128 stands for zero in the data rows.
Every row has a hidden score. In each pair, how much higher is the second row's than the first's? 20 means about the same, 40 much higher and 0 much lower. The score is a weighted sum of the row's numbers plus the product of two more (or one squared), each taken from its middle value.
[ 51  80 106  42  91  97  83  78  90  64 104 154 107  84  44 176  92  16]
[138  88 197 144 168 139 121 177 179 192 160 142 149 143 154 151 169 125] 19
[139 185 139 145 171 125 161 130 147  90 163 158 122 129 127 203 157 128]
[114 100  62 108  97  25 115 124 100  95  84  57  88  53  64  96  79 134] 18
[ 79 136  36  65  42  93 103  45  81  61 108  77  90 127  47  64  32 115]
[165 118 169 122 139 151 165 132 104 179 168 127 197 164 142 195 176 106] 15
[161  93 104 149 148  81 125 126 126 112 138 100 118  76  99  92 123 165]
[186 144 150 180 194 195 124 109 194 192 156 194 109 207 136 139 201 132] 22
[131 142  83 149 109  73  66 112 147 152 109  81  69 133 125  70 103 175]
[161 197 114 172  97 133 139 181 140 147 150 156 148 180 166 139 137 185] 23
[108 175 106 127  81 100 120 127  81 102 128 161 120 155 108 118 107 127]
[117 166 129 182 145 106 133 123 147 113 144 107 103 126 128 134 125  92] 22
[142 171 133 113 123 149 159 165 135 137 138 143 163 157 152 165 123 182]
[173 204 204 203 199 141 152 213 212 129 164 127 169 160 176 143 212 183] 20
[170 109 173 130 176 140 141 142 124 226 170 124 160 167 135 181 166  88]
[166 128 126 124 154 179 181 164 123 156 158  94 198 160 169 191 151 135] 12
[149 130 219 114 158 195 134 170 111 177 148 176 187 183 156 111 181 142]
[ 92  92  90  94  60  76  61 106 149 136  19  64 109  83 109  16  48  90] 2
[ 71 133  58 111  57  80  96  96  82  63  93 136  55  90  96 102  49 134]
[ 86 178 126 151 107 145 148 118 107  72 112 115 141 130 123 160 145 106] 13
[173 144 164 151 162 149 129  81 174 168 118 191  70 171 117 117 158 129]
[136  97 146  61 112 133 169 137 107 110 153 149 120 119 125 166 135 132] 25
[ 39  42 106 102 100 116  92  40  49  79  96 106 145 114  75  99  88  41]
[125 106  71 118  75 130 138 109  98 103  97 127  92  94  77 107  88  65] 21
[116 141  96  94 114 106 173 167 126  98  94 135 151 113 163 113 111  93]
[142 114 109  44 135 119 171  93  47  96 108 132  96  88 108 174  94 128] 27
[ 74  97 106 126  75 147 144 131  76  91 164 101 161 129 115  83 109 107]
[195 191 171 193 176 172 177 149 169 190 123 225 138 201 156 178 198 142] 12
[124 109  98  96 128  73 104 121 115  93  97  91 111  59  77 125  94 145]
[157 102 123 139 108 114 161 134 118  97 156 109 157  85 156 128 123 162] 17
[179 124  71 142 151 167 178 124 152 128 145 142 111 133 114 107 130  87]
[ 94 177 106 107  77  97  94 133 108 130  95 128  90 119 102 133  61 135] 10
[107 109 138 117 127 159 161 130 145 100 164 121 154 127 122 154 149 136]
[118 128 130 101 102  89  29  77 172 159  86  91  61 138 104  68 103 122] 20
[178 128 147 144 149 157 138 183 134 156 127  70 200 170 187 152 162 137]
[160 128 121 126 157 158 141 177 147 178 117  93 182 170 176 154 129 142] 18
[ 70 150 111 106  91  96 106 107  97 141 100 147  82 138  91  97 110  85]
[184 192 233 198 209 207 171 174 222 194 218 206 196 168 204 219 242 167] 10
[107  67 115 131  99 132 109 148  87  88 118 129 123  51 136  52  86 158]
[181 166 123 186 144 121 151 144 167 139 104 186 124 169 129 133 136 134] 11
[88 22 34 38 75 87 10 50 95 97 43  0 74 33 48 73 50 61]
[155 136 182 121 112 107 148 190 132 121 117 144 152 141 179 163 164 168] 26
[141 172 222 132 186 219 215 187 104 170 222 247 214 218 201 187 233 194]
[126 181 155  89 125 154 148 101 108 100 165 156 147 135 102 182 174 121] 19
[189 139 170 166 144 181 157 204 144 184 141 108 231 188 168 180 159 153]
[171 122 102 133 135 155 154 142 133 131 135 104 154 116 157 138 129 144] 5
[149  80 125 141 141 133 140 111 135 177  93 146 107 116  73 128 113  84]
[ 89  55 152  58  79  76  87 106 104 126  87  87 121  99  93 108 109  84] 18
[140 115 188 160 111 121 116 158 155 109  90  76 177 118 173  64  65 145]
[125 119 173 109 106 125 139 140 108 115  94 130 146  80 132 124  82 137] 25
[133 113 116 115 131 111 113 120 118 106 113  96 117 109 104 110  96 141]
[214 165 188 179 192 177 190 169 157 228 170 206 170 207 132 206 182 143] 30
[147 203  82 151  74 121 156 138 102 124 139 136 112 155 121 118  75 158]
[160 136 119 149 132 144 156 202 150 167 112  80 194 152 184 146 142 146] 18
[129 107  68 136  76 103 144 118 116 122  79 123 116  91  71 111 107  73]
[154 154 131 136 133 124  83 118 179 157 137  84  70 143 124  75 115 161] 17
[ 96 131 190 195 171 202 135 180 140 163 175 113 215 187 194 102 185 200]
[136 175 121 131 108 105 116 118 133 135 161 151 105 142 128 141 104 178] 21
[139 201 180 190 169 213 225 176 124 122 208 171 175 166 200 213 200 137]
[113  96 194  99 149 147  64  92 185 140 148 117  54 125 130 126 163 108] 21
[ 93 153  81 112  62  78 101 111 107 103 102 113  79 123 103 119  79 105]
[105  96  78  19  97 120 147 106  80  94  85 128 102  87 127 115  76  68] 28
[ 82 142 127  73 135 135 113  78  95 108 127 136 116 130 105 161 165  81]
[109 158 118 103  91 124 115 115 132 107  75 118 158 117 129 105  63 133] 18
[148  67 132 145 137  67  83 170 171 157  66 113 112  97 117  93 125 147]
[108 138 110 106 120 104 115  78  85  79 145 122  80  98  88 153 138  57] 25
[122  84 113 141  98  67 130  81 122 150  69 102 122 106  86 128  95  61]
[115 120 123 108 121 203 183 163  65 107 179 211 162 107 176 111 157 187] 34
[ 68 123 129 100 109 132  84 114  94  94 116 127 104 122 118 133 133  68]
[159 161 152 131 129 157 183 151 135 136 134 154 184 125 179 143 103 170] 14
[147 119  89 146 124 115 146 181  84 140 109  85 191 140 158 178 130 106]
[137 157 113 127 136 138 171 145 135  83 149 139 143 120 169 166 110 161] 18
[107  77  59  86  77  53 101  94  56  96 101  36 142  98  93 140 111  50]
[167 110  99 179 143 181 121  85 168 140 111 109  76 131  93  96 146 100] 31
[ 97 120  67 156  62  45  56 120 133 101  83  67  77 107 119  51  70 141]
[102  57 123 110 130 116  97 107 160 120 147  86 101  72  95 115 137 127] 20
[180 181 141 164 131 154 177 214 104 162 136 128 189 189 192 227 173 108]
[137 106 138  96  99 113 126 140 104  95 122  97 130 107 113 109 112 125] 7
[136  45 164  83 137 108  59 136 142 208  94  38 165 157 156 124 155  68]
[197 173 153 249 186 189 132 180 221 194 129 168 138 214 152 121 200 161] 1
[128 113 146  44 176 117 117  94 118 123 120 132 107 110 129 132 133 100]
[128 166 139 161 130 112 138 178 146 145 134 147 111 150 162 124 112 197] 12
[135  81 137 132 164  79  92  84 126 203 105  91 109 131  96 141 110  78]
[178 119 181 160 142 109 126 213 194 160 143  84 152 153 156  96 163 181] 29
[126 142 160 140 131 124 133 158 139 108 126 144 182 130 168 150 104 166]
[149  90 123 140 153 114 109 151 126 167 134  75 153 131 156 150 137 113] 25
[138 130 103 158 108 124 144 149 101 140 173  93 170 151 140 163 136 105]
[105 135 165  67 108 148  99  53 118 148 127 149 126 121  93 198 150  90] 22
[131 137 111 126 143 146 165 155 111  88 148 126 153 116 146 138  97 125]
[ 75  85 103  97  78  97 105 116 100  63 122 123 113  82  97 122 119  76] 16
[168 167 128 181 188 114 109 127 179 160 168 107 100 171 194 119 127 152]
[171 195 179 194 180 175 246 241 178 159 159 181 201 171 230 157 158 176] 25
[177 158 141 156 147 165 214 152 122 116 202 183 164 151 147 177 136 171]
[103 128 160 146 154 132 120 111 162  82 157 136 127 131 119 156 126 106] 18
[147 117  71  93 112  53 134  95  94  67  92  93  92  45  44 120  68 131]
[149 182 139 146 161 125  96 117 172 184 141 164 103 162 161 140 144 159] 15
[158 112 174 190 138 148 148 175 140 134 153 146 168 138 171 112 120 153]
[ 89 121  98  69  88  90  83  51  73   0  84  82  97  29  55 114 126  84] 21
[145 172 116 136 126 111 144  96 115 102 137 143 112 135  82 136 104 136]
[116 134 125 133  92  81 101 125 125 120  97 103 139 106 158  83  47 138] 16
[127 179 159 120 163 203 162 143 111 128 188 178 151 149 135 192 190 116]
[207 153 195 170 189 212 175 199 174 211 171 108 222 224 215 202 207 180] 30
[135 116 166 149 158 151 164 155 171 131 177 111 139 115 154 145 147 153]
[107 145 123 109 129 106  98 125  99  87 102 114  67 108  75 139 131  81] 35
[113 154  93 117 122 131 146 134 161 117 122 130 171 113 151 116  88 139]
[107 172 107 111  70  75 102 137 115 111  91 101 101 157  99  82  59 114] 22
[130 158  59  96 161 133 154 116 121  68 158 108 118  62 133 108  88 106]
[ 86 145  79  56  74  91 125  96  79 126  99 135  59 112  80 124 108 129] 6
[157 131 169 128 182 147 165 179 152 184 171 219 164 165 157 173 173 151]
[ 74 113  99 111 102 141 106 115 119  80 141  90 117  98  96 135 109 127] 18
[110 111 143  85 120 136 148 127  83 113 148 114 167 132 120  97 154 112]
[130 160  75  94  72 116  97  93 109 104 118 116  63 111 105 128  64 136] 20
[101 158  99 142  60  66  53 118 121  99  94  92  60 114 120 104  47 137]
[135 107 201 152 164 167 118 151 134 168 148 102 185 148 158  76 175 162] 21
[182 223 141 135 109 106 135 156 174 149 170 101 136 196 125  94 110 165]
[162 132 100 152 140 191 204 104 138 134 125 184 133 130  93 161 114  90] 28
[125 159 123 107 157 104 134 145 124  96 119 106 147 116 131 115 104 116]
[ 71 119  43  20  47  75  80  54  68  85  85  92  20  65  69  71  52 108] 21
[ 86 129 100 122 104  84  88  79 135  50 117  80  97  60  63  98 124  88]
[174 130 143 177 172 126  76  81 190 157 120 128  70 124 131  98 135 137] 15
[104 143 145  99  96 143 119  58 115 131 148 121 147 140 118 176 173 115]
[131  91 138 179 143  48  77 186 175 162 130 117 131  98 135  80 136 176] 20
[118 173  60 126  85  89 119 102 136  99 125  73  98 125 101  75  36 164]
[120 112 137 133 143 159 143  82 105 113 173 150 163 160 144 127 147 121] 21
[211 150 198 150 227 129 168 184 167 219 183 186 159 166 121 189 225 206]
[117 107  73 129  75 123 128 108 117 107  76 111 103 109  85 133  65  67] 6
[158 145 131 130 120 111 164 161 139  86 133  99 147 102 154 136 130 187]
[ 93 151  51 140  65  68 113  96  70  57 109 106  96 137 167 112  60 128] 29
[122  86 150  97  94  53  56 108 142 134  74  47 135  90 136  51  74 105]
[ 96  55 117 109 110  76 108  89 123  79  81  57 108  81  99  63  57 111] 26
[184 146 181 116 200 100 125 145 166 191 143 158 120 136  97 151 161 152]
[113 187  93 123  92 126 163 144 125 106  99 139 168  95 141 155  79 147] 2
[ 83  68 167 105 142 124 128  84 112 119 125 144 142 125 108 121 128  80]
[120 163 103 152 106  93  81 113 168 122 127  51  90 149  87  41  56 155] 20
[152 132 106 118 120 168 147 162 103 149 126 101 219 191 178 190 159 133]
[100 174 105 132 101 151 134 103 100  60 152 133 157  96 125 171 138 122] 20
[116 137 147 153 102 153 162 172  87 112 121 126 202 141 155  98 137 157]
[125 119 180 141 166 182 113 118 121 180 171 129 162 140 156  88 181 172] 18
[100 164 157 153 149 129 149 162 156 105 130 169 171 123 149 185 127 104]
[106  94 117  79  83  94 154 130  87  77 125  98 131  83 105 130 110 147] 19
[ 38  70  83  97  74  98 124 110  24  34 100  82 155  74 114  80  66 104]
[159 126 125 124 157  88 176 154  88  83 128 106 125  96 136 133  99 161] 15
[ 82  84  83 104  74  77 140 127 117  64  78  64 120  49 129  79  77  80]
[134 179 195 164 169 150 106 164 188 124 135 128 138 124 125 148 170 142] 19
[123 123 137 107 111 138 153 186  87 148 133 205 155 108 130 154 153 155]
[178 129 121 121 164 117 161 149 139 128 148 122 118  96 103 149 150 191] 19
[135 189 116 145 135 143 176 175 163 117 129 148 171 152 140 163  93 159]
[178 141 103 164 131 176 144 121 156 126 140 164 104 151 113 125 148 124] 25
[ 58  89 130  87 112  85  79 105 104  86 102 143 120 113  76 160 109  38]
[122 142 151 134 131 193 181 164 103 136 163 255 178 103 174 140 161 173] 27
[107 156 148 141 165 153 132 105 143 112 165 127 108 116 139 154 155 126]
[115 166 192 140 143 164 121 123 153 152 141 162 159 167 136 168 184 115] 18
[127  32  84  92  91  58  32 128 123 144  55   0 155 110 123  78  98  91]
[ 65 102 109 126 114  95  92 101 154  52 138 107  88  85  74 138 111  73] 24
[173  82 164 107 164  91 107 143 157 140 148 116 133 111 149 144 140 158]
[ 60 118 103 110  98  55  91 102 113 113  85 112  61 101 107  94  80 128] 18
[122 110 100 109 129  70  77  98 158 136 108  93  63  95 108  71 116 171]
[ 98 100 104 120 101 145 153 139  46  84 133 177 141  60 118 112 106 152] 36
[145 100 178 124 159 151 159 164 137 161 168 149 164 145 123 132 140 132]
[127 103  81  77  97 158 122  87 118 164 101 165  79 129  89 119 149  58] 21
[178 142 230 167 235 219 204 158 172 213 224 221 209 203 191 189 226 175]
[152 112 145 185 142 124 132  92 172 150 105 125 112 100  94 133 119 107] 22
[120 136 180 151 135 182 183 170 149 148 183 167 181 161 148 190 161 139]
[  0  58  72   0  58 113  96  44   2  51  92 137  97  76  87  88  72  84] 31
[157 145 214 135 165 160 122 140 171 182 156 166 152 160 174 123 126 141]
[138 155 123 148 115  83  80 112 171 126 137  71  69 134  81  47  71 119] 21
[114 131 173 144 143 219 221 190  82 152 165 224 173 174 178 154 164 214]
[112 142  90 139  98 137 160 127 129 147  91 138 115 131  87 143  93 104] 20
[163 137  97 195 130 116 165 135 108 147 138 106 177 138 155 170 117 107]
[109 161 102  94 101 121 103 128 135 118  78  95 147  98 130  89  84 115] 23
[ 87 120 171  98 153 158 100 122  91 169 143 164 164 172 137 101 173 131]
[ 82 174 109 138 101 123 127 103 107  50 133 104  90 110  50 138 119  83] 24
[163 121 142 139 123  85 141 169 145 135  92 103 126 104 115 122 129 168]
[195 170 162 126 212 176 160 161 187 159 168 143 153 162 188 151 138 177] 23
[154 138 114 128 153  95 188 175 100  85  99  89 139  63 157 104 109 185]
[144 142 167 137 177 166 171 150 150 129 177 139 153 139 181 155 137 185] 17
[100  57 104 118 110  77  81  83 144 154  69  92  93  74  65  72  65  72]
[ 73  69 103  88  83 135 119  70  51  62 129 102 134  91  71  53  97 100] 30
[134 182 158 170 155 176 129 139 183  73 154 100 109 137 146 143 172 116]
[198 148 151 160 171 214 148 140 200 217 160 197 145 180 146 162 189 111] 20
[161 154 144 125 136 158 181  91 132 182 131 176 131 162 106 176 133  78]
[110 170 105  83  80 115 110  89 111 127 121 171  87 127 116 158 110 138] 15
[155 166 165 162 163 213 230 222 104 117 191 230 202 140 171 188 153 225]
[ 91 115  99  84 102  78 125  85  57 180  99 132 107 148  91 164 119  71] 16
[147 141 130 131 144 105 104 109 152 169 130 125  84 177 142 128 123 148]
[194 146 190 170 174 171 140  95 178 200 117 207  80 194 121 148 175 117] 25
[126 196  85  97  94 129 146 119 128  97 129 131 109 170 114 131  90 140]
[175 191 140 161 215 176 195 151 164 120 201 159 172 160 173 176 158 184] 17
[ 69  63 120  91  98 135  93 109 127 132 134 104 126  72 107 108 104  94]
[ 58  66  77  60  50 107 105 128  21  73  69 158 111  75 107  75  84 103] 25
[154 176 193 179 188 140 134 166 186 124 181 144 172 136 145 179 164 140]
[ 79  99  44 103  46  43  50  81  76  67  63  91  79 110  90 101  30  96] 19
[ 33  70  88  46  63 132  94  64   9  98  85 128 142 128  76  81  90  80]
[107 153 125 111 113 121 129 128 110  56 143 115 133  84  95 132 129 122] 18
[144 149 156 119 136 188 184 154  93 121 191 157 193 188 153 134 193 184]
[138 145 184 195 189 195 190 211 114 143 185 219 210 168 230 147 185 225] 18
[134 143 163 164 201 167 146 132 184 108 183 139 143 119 152 164 137 134]
[163 101 140 139 138 182 173 160 160 176 111 193 116 167 128 158 142  80] 26
[121  87 111  89 125  52 101 138 103  95  86  91  97  68  75  95  89 134]
[212 191 143 165 160 207 192 170 176 166 145 185 147 170 134 171 157 128] 24
[ 46  60 106 134 106 131 114 161  83 121  89 123 136 106 157  64 118 155]
[ 96 106 140  77 137 128 129 111  99  80 135 146 144 128  90 151 135  95] 21
[138 141 117 134  99 135 169 170 118  78 116 127 151 109 174 140 111 147]
[195 189 120 132 162 167 213 139  94 186 183 154 168 168 148 216 165 154] 24
[ 65  97  95 109 102 142 178 117  70  95 101 158 126 109 141 111 131 151]
[132  96  96 111 109 164 143 148  95 140  90 101 175 130 128 162 130 113] 15
[145  88 102 113 126 159  72  77 155 141  72 110  57 143  55  81 122 100]
[175 155 214 203 203 131 121 178 195 144 165 104 169 136 175 131 183 183] 10
[ 81 120 142  99 130 135 115 122 141  83 128 104  87 131 115 145 142  95]
[ 51 115  68  79  66  39  82  74  78  93  67  85  44  95  35  76  58  60] 20
[106 113  70  71  75  91  68  63  95 133  96 119  47 122  76  72  76 122]
[116 107  67  95  80 155 131  61 103 111  84 123  77 129  87 105 127  37] 29
[150 101  65 170 126 153 144 119 138 134 132 128 102 135 115  93 125 104]
[118 148 131 155 134 169 128  76 135 121 165 105 137 143 122 146 138 128] 7
[ 37  79 116  34 108 151 133  92  49 117 120 160 118 107 105 112 129 134]
[176 153 198 175 212 189 166 159 227 162 247 145 152 158 164 174 192 183] 14
[124 187  79  95 107 117 145  97 101 100 133 136  99 154 130 149  75 127]
[ 93 109 165 125 127 155  60 146 157 118 108  94  95 146 147 127 157  72] 28
[131 110 118 164 124 155 131 190 113 123 151 176 161 114 149 102 133 202]
[156 150 177 183 212 173  94 144 184 158 212 122 136 142 191 139 199 139] 17
[ 64  30 103  34  62  38  57 107  81 111  29  66  92  51  84  77  85  84]
[183 140 157 193 176 204 131 172 200 198 150 162 130 203 133 117 196 142] 25
[108 134  93 103  65  94 120 140 110  98  74  94 149 107 137  93  36 119]
[137  86  80 103  95 171 142 101 108 108 109 149  62 129  72 115 132  71] 30
[156 130 209 125 217 158 146 106 155 170 157 167 147 147 133 159 192 116]
[140 125 124 134  97 109  95  74 144  94 104 106  81 139 139 107 121 168] 9
[ 80  86 110  89 101  75  26  24 119  73  93  37  73  93  48  84 103  45]
[ 99 131 101 107 121 130 104 114 167 155  71 106 139 124 124  87  99 127] 20
[198 136 107 194 143 173 143 122 178 151 142 148  96 149  99 132 161 127]
[141 119 174 133 159 199 148 135 131 144 175 115 168 149 151  76 189 160] 19
[161  81 158 141 154 101  57 172 146 177 115  34 198 126 174 121 154 116]
[115 100  85  93 126  93 116 123 154 108  84  64 101  49 130  49  77  97] 19
[125 115 101 120 122 112 177 182 131 111 140 189 160  88 148 150 137 146]
[100  83  87 121 126  94 114 122 164 134  80  56 105  57 128  48 110  89] 25
[158 119 117 175 140 170 120 121 166 149 105 118  93 156 116  73 133  98]
[189 137 153 169 164 145 187 133 106 187 170 149 160 169 136 226 148 109] 16
[110 128 180 125 161 128  70 136 171 152 132 100 125 129 122 112 176 106]
[174 175 203 153 144 170 193 189 153 146 155 168 190 169 183 171 143 147] 21
[118  68 113 119  84  61  78 118 134 104  76  71 112  47 127  40  72 109]
[ 96 110 135 129  58  86 116 152 111  86  95 118 138  95 135 106  57 122] 19
[53 65 81 42 45 50 58 15 72 71 66 94 20 90 26 98 41 57]
[160 217 155 201 148 144 201 159 136 132 171 191 126 192 204 187 140 194] 16
[169 110 120 106 123 126 134 139  87 159 139  82 162 152 120 190 144  95]
[ 93 107  55  89  63  68  74  45  72  82  95  94  58  97  95 123  57  99] 5
[135 121 131 111 123 122 145 132 140 113 120 129 138 128 147 126 134 134]
[195 134 193 237 170 178 144 174 221 203 139 158 143 170 149 123 180 133] 22
[155 128 192 130 186 138  87 126 174 167 161 129 127 144 159 128 217 112]
[ 97  92 102  45  73  76 156 122  84  67 118  99 111  77 102 117  83 113] 20
[132  87  97 107 133  67  96 121 137 102 109  96  91  55  67 108 108 135]
[146  60 125 142 106  71  45 136 137 167  69  33 174 137 142  97 121 105] 17
[114 185 108 179  58 114 121 123 121  86 111 115 119 178 161 139  94 163]
[174 130  96 151 115 204 166 113 132 145 126 185  81 173 100 154 151 108] 34
